Turns, then the turns between two rows, first turn first; the first pair answered:
turn k495:
[-11 -17  -6  -7 -29   3   7  -6]  ->  [ -2  18   5  14 -13 -12  16 -20]
[  8  19   3  11  15 -21   5  -4]  ->  [ 12  -7 -13 -12  19   4   5  14]
[  6  -4  -4  -3 -16  27  15 -14]  ->  [  2   2  -1   4 -27  18  13 -17]
[  4  -8  -3 -17  -9  -3  -8   6]  ->  [  3   7   4  -7 -11 -18  -8  -1]
turn k878:
[ 16  12   5 -36  -6 -20   8   1]  ->  [-13  18   2   9  -4 -39   6  -5]
[  9   9  -1  -2  10   8 -15  -6]  ->  [ -1   8  -3  12  11   5 -14  -8]
[  9  22  33   9  -7   6  -6 -14]  ->  [ -9  10  19  28 -14  17   5 -19]
turn k747:
[ -6 -19 -17  -6   7  12  11   5]  ->  [-16 -19 -12   9  -5   9   8   1]
[  1   1  14  17   3 -11 -18  -3]  ->  [ 14   3  17   9  17  -5 -17  -1]
[-23  -1 -13  42   2   9   3  -6]  ->  [  3  11  -2  29  23  25   3 -10]
[  9 -16  -4 -10  -6   9  -5   5]  ->  [  1 -18  -5  -3 -14   3  -8   3]
turn k711:
[ 15   7  20  24  16  35   2 -10]  ->  [  4 -10 -21   5  20  26  36  -1]
[-13   7 -15  -2   1 -32   7  10]  ->  [  0  22  17  12  -5 -22 -16   2]
[  0 -12  -5 -10 -11 -18  10   2]  ->  [  1  -8   9  -2 -10 -18 -12   5]
Pairs:
Each pair is 2 to 3 turns apart.
[-13 -10   3   8 -14  12 -13   3]  ->  [ 11   6   9 -11   0  21  -4  -2] : k495 k878 k878
[  6   3 -13   5   6  15  41 -20]  ->  [ 16  17  18 -21  -4 -34 -11   0] : k878 k495 k878
[ -1   2  -2  -9  -9   0 -18  12]  ->  [12 17 -1 -8  5  7  1 -1] : k495 k495 k711
[ -4  12  11  16  11 -12 -16 -15]  ->  [ -7 -22  -6  -1  11   9 -24   3] : k495 k878 k495
[ 13  11   1  -2  23   5 -10   6]  ->  [-10  -3 -14 -13 -15 -19  -4  12] : k711 k747 k495
[ -7 -11  14   5 -28 -10 -11  -2]  ->  [  9  16  19  18  -5  -9   6 -17] : k878 k495
[  8   9 -14  18  38  10  17  -8]  ->  [ 18  -5   6 -33  -3 -10 -27  17] : k878 k495 k878
[ 20 -11  -7 -22   1  21  11  -3]  ->  [  2  20   8  12 -11 -26   5 -15] : k495 k711 k495
[  7 -13   2  -7 -10  14   0   4]  ->  [  4  -5 -10 -14  -2  -3  16   3] : k495 k747 k711
[  8  13  16  33  11   7  -9 -19]  ->  [  6  -6   9  -8   4 -16 -39  13] : k747 k495 k878
[-21  -9 -11  26  -5  -9   3  -3]  ->  [-11  -1  -1  27 -11   2  15 -17] : k711 k711
[ -3  -2  13  14  -4  18 -17  -2]  ->  [-19 -10  -6  20  -3  11  -4   0] : k711 k711 k747
[ 22   3  21  -3  -8  35   1 -13]  ->  [  4 -22  -7 -28 -23   9  -2   9] : k495 k747 k747
[ 30   1  15   1  13  25  -8 -19]  ->  [ -3 -14 -23  18  12  16  23 -16] : k878 k878 k711
[  6  10  11  26  -5 -11  23 -11]  ->  [27  9  8  0 23 -1 13  6] : k495 k878
[-24 -14 -37   4  18 -18  17  13]  ->  [-25   0 -28  17  17 -29  17   4] : k495 k495
[-23   3 -16  30   7  -1  20  -8]  ->  [-17 -13  -5  -7 -39   5  15  -6] : k878 k495
[  2   6  29  18 -15 -18 -25  -4]  ->  [ -8  -6 -15  27  13   2  32 -13] : k878 k495 k711
[  5  -2  -6   1   9   3  20 -12]  ->  [  6   3  13  14  15  -2 -10  -7] : k711 k711
[ -4 -21   3 -10   6  12 -19  20]  ->  [-12  -3  -1  30  17  16   7  -4] : k495 k495 k878
[  3  13   9  -1   2  -3  20 -22]  ->  [ 12  -9   1 -30  12   0  -1   3] : k495 k878 k495
[-18  -4  19  21  -8 -23 -32  -2]  ->  [ -1 -22  -1   2 -10  37  20 -21] : k878 k495 k878
[  4  -9 -14 -29   5  -2  14   4]  ->  [-16   0  -1  15  19 -19 -12   5] : k711 k878 k495
[ -6  -6  -2   1   0 -16 -22  17]  ->  [-12 -10 -22  -4  -9  -6  22   4] : k747 k711 k711
[ 19   6   3   9  25  31 -20 -11]  ->  [  7 -13 -27   1  34  10 -13   8] : k711 k711
[  7  28  -7 -25  13 -39  18   2]  ->  [-33   8 -20  32   5 -21  17  -7] : k711 k878
[ 17   1  -2  -2   2  25  39 -19]  ->  [-19  -4 -15  34  24 -15  12  -1] : k711 k747 k495
[-12 -20   2   1 -11   6 -21  15]  ->  [-14 -15  -4  19 -11  22   5  -5] : k495 k878
[ -6   7   2  -9 -13 -20 -25   1]  ->  [  8  16 -13 -24   5 -18   7  -4] : k495 k711 k747
[  1   0 -11   7   0  43  16 -10]  ->  [ 14  19  19 -18 -28  12  -6  -8] : k495 k878 k495
[-14 -20  -9  -6  20 -12 -32  25]  ->  [-30 -17   1  27   2  -1 -30   8] : k878 k747
[ 16 -17  -3 -21   9  16 -21  15]  ->  [ 21  19   8 -12  21 -19 -13   5] : k495 k495 k747
[-16 -16   9  -4 -26  26   5   3]  ->  [ -7   6  17   1 -20  24  18 -11] : k495 k878
[-18   3 -15   0  -4 -32  19   0]  ->  [-21  -3  -8  10 -22  -7  27 -14] : k878 k747
[  6  12  18   3 -18  14   5 -13]  ->  [  2  15  18  -1 -17 -14 -13  -2] : k747 k495 k878
[-17 -11  -3   9  -5  14  12  -4]  ->  [  6  14  13 -13  -2  -5  16  -9] : k878 k878 k711
[  1   9   8  -9   0 -18  -3   0]  ->  [  3  -3   4 -22  -9  -4   1   3] : k711 k495 k495
[-10  19   1  18 -15 -17  12 -10]  ->  [ 18  21  -4 -16  14  -7  18  -3] : k747 k747
[16 -3  7 18  7 31  2 -8]  ->  [ -3 -29 -14   3 -10  25   8   6] : k495 k711
[ -1 -30 -10   8  -6  -7 -15  20]  ->  [ 23   0  27  13 -10   3 -16  -2] : k878 k711 k495
[  4  -4   6 -18   4 -31 -31  23]  ->  [ -3 -35 -24 -15  -2  20   8  10] : k495 k878 k878
[-16  -1  -1  13 -26   6  -9  12]  ->  [ 15   7  -2 -11  12  21  -1  16] : k747 k495 k747
[  5  -2  -3 -14  16  12   5   1]  ->  [ -3 -10   9 -10  -5  10 -16   3] : k711 k711 k495
[ 19  19  -3   9  16  18  42 -19]  ->  [-35 -10  -9  44 -15  -5   1  -4] : k711 k495 k747
[-25  -5  -7  35 -26 -15   6  -7]  ->  [ -6 -27   1   9 -31  34  -8  -3] : k747 k495 k495
[ 17  18  25  18  21   9 -30  -4]  ->  [  7  15  29  22   3   3 -34  -7] : k495 k495 k495
[ 22   8 -11 -37   8 -12  23   3]  ->  [-26 -12 -26   3  -5 -31   7  11] : k878 k495 k747
[ 11  -4  -5 -17  24  -6 -13  16]  ->  [ -9 -14  -7  21   7  26   4  -5] : k711 k878 k878
[ -4   6   3  39  23 -10   8  -9]  ->  [  2 -27 -18   8  23  25  18   1] : k711 k495
[-14 -13 -14   8  -4   4   7  -2]  ->  [  7 -10  -3 -15   5   0 -15  13] : k878 k711
[  6  19 -12 -14  10 -26  30  -3]  ->  [  7  -2 -14 -20  28 -17  -5  22] : k711 k495
[ -8  18  -2  26  -5  -1   6 -17]  ->  [  5   1 -20 -15  -3  16  21  -8] : k711 k878
[ 16   7   8  19  16 -22 -22  16]  ->  [ 26 -16  -3  10  16  33   2   9] : k878 k747 k878
[-11  -4   4   9 -21  18  -7 -13]  ->  [ 12   1  -8 -19   7  23  10  -6] : k495 k878 k747
[ -6  -2 -10 -22  -3   8  30   1]  ->  [-26  11  -5  12   6 -24  12   5] : k878 k711 k878
[ -8   9  -7  17  -4  -6  23 -13]  ->  [ 19  19   8 -14   3 -10  13  -8] : k878 k878
[ 25  -3  -1 -26   9  26  11   2]  ->  [ 21  -4   0 -25  22   6 -14  18] : k878 k495
[  4  -1 -23   9  23  26  21  -5]  ->  [ 23   6 -16 -30  25   3   6   9] : k747 k878
[-11  19  11  39   6  23 -16 -19]  ->  [ -3 -23  -7 -19  -8  36 -29   9] : k747 k495
[ 19   5  10 -22  -4  -1   9   3]  ->  [-12 -10  -7   4 -18 -18  11   4] : k747 k878 k878
[ 13   3  -8 -16  16  -5   6   7]  ->  [-2  8 -1 19 17 -5 -6  1] : k711 k878 k747
[-12  -1  11  27 -15  27 -18  -7]  ->  [-31   5 -11  35  -3  -9  -2  -1] : k711 k711 k495
[  0   9  25  -2 -33  -6 -17   7]  ->  [ 4 -4 -2  9 -4 36 24 -4] : k495 k878 k878
[ -4  -8  12  -3 -29  -7  -5 -12]  ->  [  3  13  21  19   0  -1  -1 -19] : k747 k495 k878
[  7 -10 -21 -19  19  -2  16  14]  ->  [ -5 -12  -7 -21 -23 -21   0  15] : k495 k878
[-11   9 -10 -10 -14 -15   5  16]  ->  [  2  17  -6 -10  10 -17  -1  20] : k711 k495 k747
[  3 -26 -17   1  12   9   3   3]  ->  [ -7 -13   7  19 -21  -3  -9 -12] : k495 k711
[  1 -15 -16   2   9  24  30 -21]  ->  [  7  -2  16 -16   5 -26 -33   8] : k878 k747 k711
[ 10  -9   3 -15  -9  13   4  -3]  ->  [ -4   7   9   9  -8 -21  -9  -6] : k747 k711 k495
[  5   7  12   2  -1   0 -17  -1]  ->  [-10  -2 -10  -4  -5 -18   3   3] : k711 k711 k495
[ -9  10   3   7 -30 -24   6 -13]  ->  [ -6   6  -8   5   6 -40 -16   9] : k747 k711 k711
[-16  -7   1  11   5  -8 -24   2]  ->  [ -3   7   3  11  25  -5 -15   2] : k495 k747
[  0   0  20  15  -7   9 -18  -2]  ->  [ 11   1   2 -26  -7  -9   7   1] : k711 k878 k747
[ 15 -11   6 -30 -17   9  -6   0]  ->  [  3  -3  -5 -25 -26 -16  16  -8] : k495 k711
[ -6 -18 -18 -21   0  -3   5  -2]  ->  [-16 -20 -20  -8   0  -6   5  -6] : k878 k878 k878
[ 15   1 -15 -12  -3   0  22  -6]  ->  [  8  -1 -24   0  14  -1  17  -1] : k878 k878 k495
[ -1 -16  -1  21  28  26 -12   5]  ->  [ 18 -10   1  -4  24  36   2  -1] : k878 k711
[ 5 -4  1  2 13 15 19 -7]  ->  [-15 -17  -5  -3 -12  -4  11   0] : k747 k495
[-21 -13  -6  -3 -17 -16  -9   9]  ->  [ -7 -10  -2 -20 -16 -16 -11  13] : k878 k878
[  9 -10  -5 -28   6  -1  -1  14]  ->  [ 11  15  21  -7   8 -12 -18   5] : k711 k495 k495
[-13  -6 -36 -12   9 -24  26  -3]  ->  [-18   3 -31  -4   2 -32  25 -11] : k495 k495
[ 16 -10  10   7  15  54  -8 -11]  ->  [  3   4  -8  16  11  31  37 -28] : k878 k878 k711
[ -7  18  13  25   8 -25 -15  -1]  ->  [ 13 -14  -8  -8  10  34  13  -1] : k747 k878 k878
[ -9  10  10  30   0   3   4 -16]  ->  [ -8 -11   9  17  10  10 -26   9] : k878 k711 k711
[-12  -9  -8  35  10  20   1  -9]  ->  [  7  -7  -3  13  33  16 -19   6] : k747 k747 k711
[ -7 -19 -14 -11  -7  30  30  -8]  ->  [ 17   6  13 -35  16 -16 -16  12] : k878 k711 k711
[-23  -3 -25  15  19  20  -4   9]  ->  [-26  10  -8  30   5  12 -10   0] : k747 k495 k495
[-12   6 -17 -15  32   4  12  10]  ->  [-25  -8 -15 -24   5  -4  -7  20] : k878 k495
[ 13   4   9  -5  17  16 -10  -3]  ->  [ 12  -4  12 -10  11  11 -20   2] : k747 k711
[  5  -9 -14 -10   5   1  17   4]  ->  [ -7  -3  -2  17 -11   5  13  -8] : k747 k747
[ 18   7  21   0   2   0 -16   5]  ->  [ -4  -6  -7  -9 -11 -24  -2  14] : k711 k711 k495
[ -6   6  17   8  -2  -5 -17  -1]  ->  [-10  -1  -7  13   4   7  15 -11] : k878 k495 k711
[ -7  10  -6   8   5 -13  19 -10]  ->  [  4  -5  -5 -24 -10  -9   3   5] : k495 k495 k878
[-14 -13   1   8 -11 -11 -27   7]  ->  [  5   9  -3   0  24 -21 -13   9] : k495 k747 k747
[ -2  -8 -21  12   6 -30   2   4]  ->  [  2   8  -2  31  -5 -13   8 -18] : k747 k711
[-19  -9 -41  16  22 -30  16  13]  ->  [  3 -18  -6  28  19  49   4  -5] : k711 k878 k747
[ 25   5   1 -27  -3   4   8   1]  ->  [ 16  18  13 -14 -18 -13   5  -8] : k495 k495
[  9  25  33  17  -8  -6 -10 -17]  ->  [ -7  21   8  35  14 -14  -1 -12] : k747 k878
[-21   5   8  27   5  -2  -1  -8]  ->  [-17  -5 -13  13  16   3  18  -1] : k711 k711 k495
[-7 -9 -8  1 -1 13 -9 10]  ->  [ 1 14 -5 10 11 10 12 -4] : k495 k495 k711
[  7  27  14  10  24 -19  -9  -1]  ->  [-12  -7  17   9 -24   1 -28   2] : k495 k495 k747
[-22   3  18   0 -37 -28 -12   3]  ->  [-29 -12  -4 -12 -38 -23   9   7] : k711 k878 k711
[-20   1  17  41   1 -14 -28  -2]  ->  [-24 -38  -6  18  -4  27 -18   7] : k495 k878 k495
[-11 -10  14   9 -30   0 -20   0]  ->  [  3   0 -14 -17  15 -25  -1  19] : k495 k747 k747
[-20 -13  -4  16 -20  -5 -10   2]  ->  [ -7 -16   3   1 -28  16  -8  -1] : k878 k747
[ 28  13  25  -1  -2  22  -7 -10]  ->  [ -8 -16 -26  -8 -22  -2  27   2] : k711 k747
[ -5  -5  -8   1   7 -35   0  16]  ->  [ 21  15  22  -6  10 -16 -10   4] : k711 k747
[  3 -21 -17 -19 -32   4   5  13]  ->  [ 22  28  15   8 -16  -9  14 -14] : k495 k747
[-11 -12  -3   4 -19  18  16 -10]  ->  [  5  -9  -7 -31  -7  -7   5  12] : k878 k711
[-38   7 -25   5  11 -29   2  12]  ->  [-14  33  19  21  22 -10 -25  -2] : k495 k711
[  8  -7 -11  -7   4  20   6   3]  ->  [ -9 -10 -12   7 -11  13   4  -2] : k747 k747
[ -9 -15   6  13 -10  12 -10  -6]  ->  [ 5 -7  3 12 18 22 -2 -7] : k495 k495
[ -6  16   1  20 -16 -23  14 -26]  ->  [ 10  15 -12  14  29  -8  21 -17] : k495 k878 k878
